B =
[[129 116 117 141 128 147 153]
 [149 109 122 128 125 113 146]
 [101 110 127 109 122 112 156]
 [146 153 150 157 125 102 113]
 [105 157 152 133 104 107 127]
 [150 114 114 117  99 103 152]
 [150 113  99 143 149  99 104]
 [105 154 156 127 118 139 100]
 [117 101 103 104 140 137 149]
 [112 156 125 131 103 124 141]
 [141 130 154 123 114 106 136]
 [140 113 119 145 100 121 125]
 [134 118 157 155 122 140 113]
 [150 140 136 138 128 140 104]]
Counting starts at 1.
The bottom-left entry -> 150
The entry in row 3 and column 1 -> 101
Which number is the entry at row 1, column 1?
Answer: 129
Which number is the entry in row 2 and column 2?
Answer: 109
The entry in row 2 and column 3: 122
The entry in row 1 and column 2 is 116
The entry in the bottom-right corner: 104
The entry in row 3 and column 2 -> 110
The entry in row 1 and column 3 -> 117
Which number is the entry at row 2, column 1?
Answer: 149
Which number is the entry in the top-right corner?
Answer: 153
Which number is the entry at row 3, column 3?
Answer: 127
